128 stands for zero in the data rows.
Here is a table of points, one per row:
[126, 137, 139, 145, 150, 141, 187, 166, 125, 96, 194, 56, 121, 169, 113, 62, 150, 88, 98, 168, 43, 133, 137, 67, 95, 128, 119, 189, 144, 137, 116, 203, 173, 138, 189, 125, 137, 120, 93, 134, 110, 139, 100, 135, 200]
[124, 190, 144, 227, 152, 116, 138, 212, 115, 97, 121, 176, 103, 113, 107, 136, 124, 192, 110, 75, 186, 16, 71, 165, 65, 198, 112, 84, 127, 86, 148, 110, 142, 87, 81, 143, 47, 91, 101, 163, 85, 116, 54, 154, 66]
[143, 121, 93, 137, 44, 122, 153, 116, 141, 172, 169, 217, 113, 182, 173, 177, 144, 102, 140, 61, 189, 164, 118, 108, 109, 116, 130, 129, 87, 131, 96, 186, 151, 164, 86, 66, 131, 179, 173, 163, 88, 88, 91, 108, 138]
[176, 132, 128, 207, 204, 158, 93, 100, 183, 161, 138, 142, 136, 139, 165, 138, 74, 62, 156, 157, 109, 155, 82, 57, 127, 143, 98, 118, 187, 112, 127, 85, 125, 186, 158, 93, 161, 52, 195, 76, 87, 145, 119, 170, 158]
[151, 121, 70, 72, 128, 160, 142, 86, 139, 92, 130, 112, 103, 213, 138, 191, 119, 177, 181, 153, 127, 141, 161, 170, 135, 127, 128, 108, 22, 100, 104, 122, 181, 130, 132, 107, 96, 202, 86, 80, 157, 113, 83, 154, 115]
[181, 95, 52, 93, 120, 141, 170, 193, 148, 166, 53, 120, 99, 50, 100, 109, 87, 153, 116, 113, 109, 99, 141, 161, 151, 157, 134, 187, 155, 158, 199, 119, 96, 159, 53, 155, 89, 164, 128, 105, 99, 166, 144, 76, 101]
[86, 100, 77, 133, 158, 190, 137, 170, 81, 170, 103, 143, 159, 165, 144, 201, 164, 103, 92, 116, 198, 121, 155, 184, 105, 138, 147, 86, 112, 66, 101, 131, 173, 110, 144, 154, 161, 167, 142, 96, 202, 113, 160, 104, 126]
[78, 137, 152, 137, 136, 131, 171, 118, 99, 143, 61, 192, 162, 145, 131, 89, 152, 105, 199, 155, 86, 149, 134, 116, 198, 145, 118, 232, 142, 119, 160, 179, 101, 87, 122, 117, 198, 127, 42, 126, 163, 156, 89, 46, 181]
[204, 110, 166, 126, 48, 87, 97, 215, 125, 59, 85, 82, 98, 124, 128, 129, 153, 175, 145, 129, 104, 89, 163, 148, 51, 121, 111, 136, 184, 205, 160, 76, 109, 122, 176, 113, 116, 127, 88, 89, 105, 139, 155, 134, 77]
[79, 130, 120, 119, 131, 100, 100, 130, 112, 145, 185, 147, 45, 108, 120, 178, 154, 70, 133, 112, 149, 151, 116, 92, 110, 159, 81, 151, 130, 86, 139, 45, 188, 45, 117, 146, 111, 128, 201, 76, 113, 146, 94, 163, 67]
[153, 147, 110, 131, 147, 107, 157, 116, 115, 125, 144, 75, 134, 99, 192, 62, 117, 225, 109, 194, 100, 131, 113, 108, 138, 128, 69, 192, 126, 178, 114, 182, 127, 53, 139, 130, 198, 138, 186, 130, 159, 103, 152, 60, 135]
[63, 117, 120, 138, 157, 142, 167, 80, 104, 60, 164, 64, 161, 170, 94, 166, 126, 52, 97, 109, 207, 74, 104, 129, 150, 133, 196, 94, 48, 93, 181, 139, 191, 87, 102, 73, 177, 128, 114, 134, 132, 107, 178, 128, 73]
[199, 119, 235, 89, 171, 110, 149, 137, 145, 205, 163, 133, 112, 134, 125, 188, 105, 60, 184, 162, 143, 130, 80, 42, 149, 139, 136, 88, 131, 136, 77, 69, 99, 98, 109, 142, 101, 137, 143, 141, 91, 133, 81, 49, 97]
[99, 87, 111, 174, 57, 128, 97, 96, 104, 114, 87, 91, 215, 171, 88, 122, 142, 153, 156, 155, 142, 169, 141, 132, 159, 88, 107, 132, 76, 135, 71, 58, 174, 155, 88, 171, 76, 166, 167, 74, 178, 127, 197, 146, 140]
[86, 70, 133, 143, 84, 130, 192, 89, 162, 130, 82, 149, 41, 134, 84, 142, 126, 113, 115, 139, 120, 127, 111, 173, 158, 42, 147, 98, 135, 100, 90, 100, 185, 184, 168, 149, 186, 102, 201, 162, 154, 135, 100, 121, 142]
[109, 74, 112, 91, 164, 136, 54, 123, 40, 129, 172, 109, 146, 87, 232, 149, 187, 122, 204, 182, 132, 92, 104, 139, 124, 73, 188, 73, 80, 54, 179, 187, 130, 177, 142, 131, 144, 121, 67, 177, 145, 122, 169, 152, 121]
[141, 125, 165, 136, 129, 106, 114, 142, 182, 118, 179, 131, 111, 74, 82, 65, 77, 142, 137, 150, 97, 131, 180, 206, 106, 224, 150, 166, 113, 148, 191, 134, 146, 129, 133, 115, 126, 185, 125, 216, 109, 179, 158, 94, 163]
[97, 99, 88, 58, 134, 66, 75, 114, 90, 85, 155, 171, 226, 146, 176, 97, 115, 155, 83, 119, 188, 162, 132, 102, 154, 93, 219, 61, 131, 72, 106, 175, 168, 150, 149, 105, 138, 83, 61, 91, 127, 174, 159, 99, 117]
[158, 161, 82, 182, 98, 170, 120, 143, 194, 187, 210, 146, 93, 127, 65, 201, 200, 110, 136, 141, 159, 166, 93, 102, 159, 96, 73, 145, 186, 84, 115, 120, 80, 86, 183, 131, 127, 114, 111, 168, 144, 115, 127, 164, 96]
[143, 183, 148, 116, 78, 170, 90, 82, 149, 163, 121, 144, 79, 173, 156, 115, 78, 87, 149, 122, 116, 174, 88, 141, 162, 170, 130, 158, 118, 104, 25, 109, 141, 151, 100, 170, 157, 84, 156, 147, 138, 139, 140, 147, 56]
[140, 158, 102, 165, 163, 50, 111, 121, 110, 88, 197, 118, 111, 114, 146, 133, 87, 78, 115, 58, 120, 72, 152, 147, 156, 89, 190, 45, 172, 142, 68, 121, 49, 127, 52, 130, 101, 76, 142, 136, 206, 152, 151, 229, 150]
[117, 160, 169, 144, 152, 137, 116, 139, 164, 137, 117, 75, 132, 50, 101, 113, 131, 170, 97, 75, 136, 85, 226, 133, 69, 135, 112, 166, 201, 87, 149, 108, 127, 145, 74, 139, 160, 150, 118, 142, 0, 84, 113, 96, 134]
[181, 142, 172, 100, 166, 121, 98, 130, 180, 87, 96, 148, 163, 132, 95, 80, 138, 132, 96, 118, 58, 145, 142, 118, 123, 106, 119, 149, 164, 189, 193, 208, 105, 122, 136, 198, 120, 200, 142, 120, 88, 99, 101, 94, 82]
[135, 101, 118, 172, 70, 158, 130, 167, 84, 74, 26, 108, 93, 78, 143, 93, 73, 150, 63, 132, 134, 171, 140, 131, 111, 172, 167, 66, 162, 145, 128, 115, 5, 107, 134, 120, 70, 80, 127, 173, 86, 108, 110, 153, 186]
[114, 91, 104, 12, 103, 196, 73, 62, 100, 139, 120, 203, 193, 161, 109, 118, 103, 156, 124, 130, 186, 99, 130, 124, 151, 89, 131, 154, 124, 219, 69, 129, 137, 97, 181, 110, 56, 177, 157, 100, 122, 96, 149, 181, 179]
[147, 176, 148, 159, 104, 99, 138, 92, 106, 160, 64, 62, 155, 133, 161, 165, 110, 169, 122, 21, 73, 125, 56, 195, 90, 45, 146, 73, 130, 198, 135, 116, 73, 144, 119, 94, 65, 83, 84, 151, 154, 182, 139, 181, 210]
[84, 179, 121, 76, 171, 122, 160, 144, 165, 120, 122, 149, 193, 88, 113, 99, 168, 113, 139, 165, 111, 172, 160, 57, 130, 159, 67, 159, 46, 141, 169, 102, 101, 150, 151, 169, 238, 75, 135, 151, 196, 114, 104, 134, 164]
[69, 124, 205, 103, 164, 89, 154, 102, 121, 159, 127, 119, 87, 106, 103, 67, 179, 169, 85, 174, 62, 142, 155, 138, 147, 174, 59, 144, 154, 160, 176, 155, 107, 193, 165, 86, 99, 128, 100, 64, 152, 96, 166, 111, 109]
There is one direction along which these points spread out most. Take the direction at right angles to it along which they spread out most. Go by this last direction. For each point below, how far along it does it lie, from 0 to 99? The average is 50, and the first point in the table lies past the average. One standard deviation of the points above along it is 16.
[143, 121, 93, 137, 44, 122, 153, 116, 141, 172, 169, 217, 113, 182, 173, 177, 144, 102, 140, 61, 189, 164, 118, 108, 109, 116, 130, 129, 87, 131, 96, 186, 151, 164, 86, 66, 131, 179, 173, 163, 88, 88, 91, 108, 138] -> 50
[176, 132, 128, 207, 204, 158, 93, 100, 183, 161, 138, 142, 136, 139, 165, 138, 74, 62, 156, 157, 109, 155, 82, 57, 127, 143, 98, 118, 187, 112, 127, 85, 125, 186, 158, 93, 161, 52, 195, 76, 87, 145, 119, 170, 158] -> 49
[143, 183, 148, 116, 78, 170, 90, 82, 149, 163, 121, 144, 79, 173, 156, 115, 78, 87, 149, 122, 116, 174, 88, 141, 162, 170, 130, 158, 118, 104, 25, 109, 141, 151, 100, 170, 157, 84, 156, 147, 138, 139, 140, 147, 56] -> 51
[147, 176, 148, 159, 104, 99, 138, 92, 106, 160, 64, 62, 155, 133, 161, 165, 110, 169, 122, 21, 73, 125, 56, 195, 90, 45, 146, 73, 130, 198, 135, 116, 73, 144, 119, 94, 65, 83, 84, 151, 154, 182, 139, 181, 210] -> 20
[117, 160, 169, 144, 152, 137, 116, 139, 164, 137, 117, 75, 132, 50, 101, 113, 131, 170, 97, 75, 136, 85, 226, 133, 69, 135, 112, 166, 201, 87, 149, 108, 127, 145, 74, 139, 160, 150, 118, 142, 0, 84, 113, 96, 134] -> 41
[86, 100, 77, 133, 158, 190, 137, 170, 81, 170, 103, 143, 159, 165, 144, 201, 164, 103, 92, 116, 198, 121, 155, 184, 105, 138, 147, 86, 112, 66, 101, 131, 173, 110, 144, 154, 161, 167, 142, 96, 202, 113, 160, 104, 126] -> 53
[151, 121, 70, 72, 128, 160, 142, 86, 139, 92, 130, 112, 103, 213, 138, 191, 119, 177, 181, 153, 127, 141, 161, 170, 135, 127, 128, 108, 22, 100, 104, 122, 181, 130, 132, 107, 96, 202, 86, 80, 157, 113, 83, 154, 115] -> 57
[86, 70, 133, 143, 84, 130, 192, 89, 162, 130, 82, 149, 41, 134, 84, 142, 126, 113, 115, 139, 120, 127, 111, 173, 158, 42, 147, 98, 135, 100, 90, 100, 185, 184, 168, 149, 186, 102, 201, 162, 154, 135, 100, 121, 142] -> 52
[79, 130, 120, 119, 131, 100, 100, 130, 112, 145, 185, 147, 45, 108, 120, 178, 154, 70, 133, 112, 149, 151, 116, 92, 110, 159, 81, 151, 130, 86, 139, 45, 188, 45, 117, 146, 111, 128, 201, 76, 113, 146, 94, 163, 67] -> 48
[199, 119, 235, 89, 171, 110, 149, 137, 145, 205, 163, 133, 112, 134, 125, 188, 105, 60, 184, 162, 143, 130, 80, 42, 149, 139, 136, 88, 131, 136, 77, 69, 99, 98, 109, 142, 101, 137, 143, 141, 91, 133, 81, 49, 97] -> 50
[135, 101, 118, 172, 70, 158, 130, 167, 84, 74, 26, 108, 93, 78, 143, 93, 73, 150, 63, 132, 134, 171, 140, 131, 111, 172, 167, 66, 162, 145, 128, 115, 5, 107, 134, 120, 70, 80, 127, 173, 86, 108, 110, 153, 186] -> 23
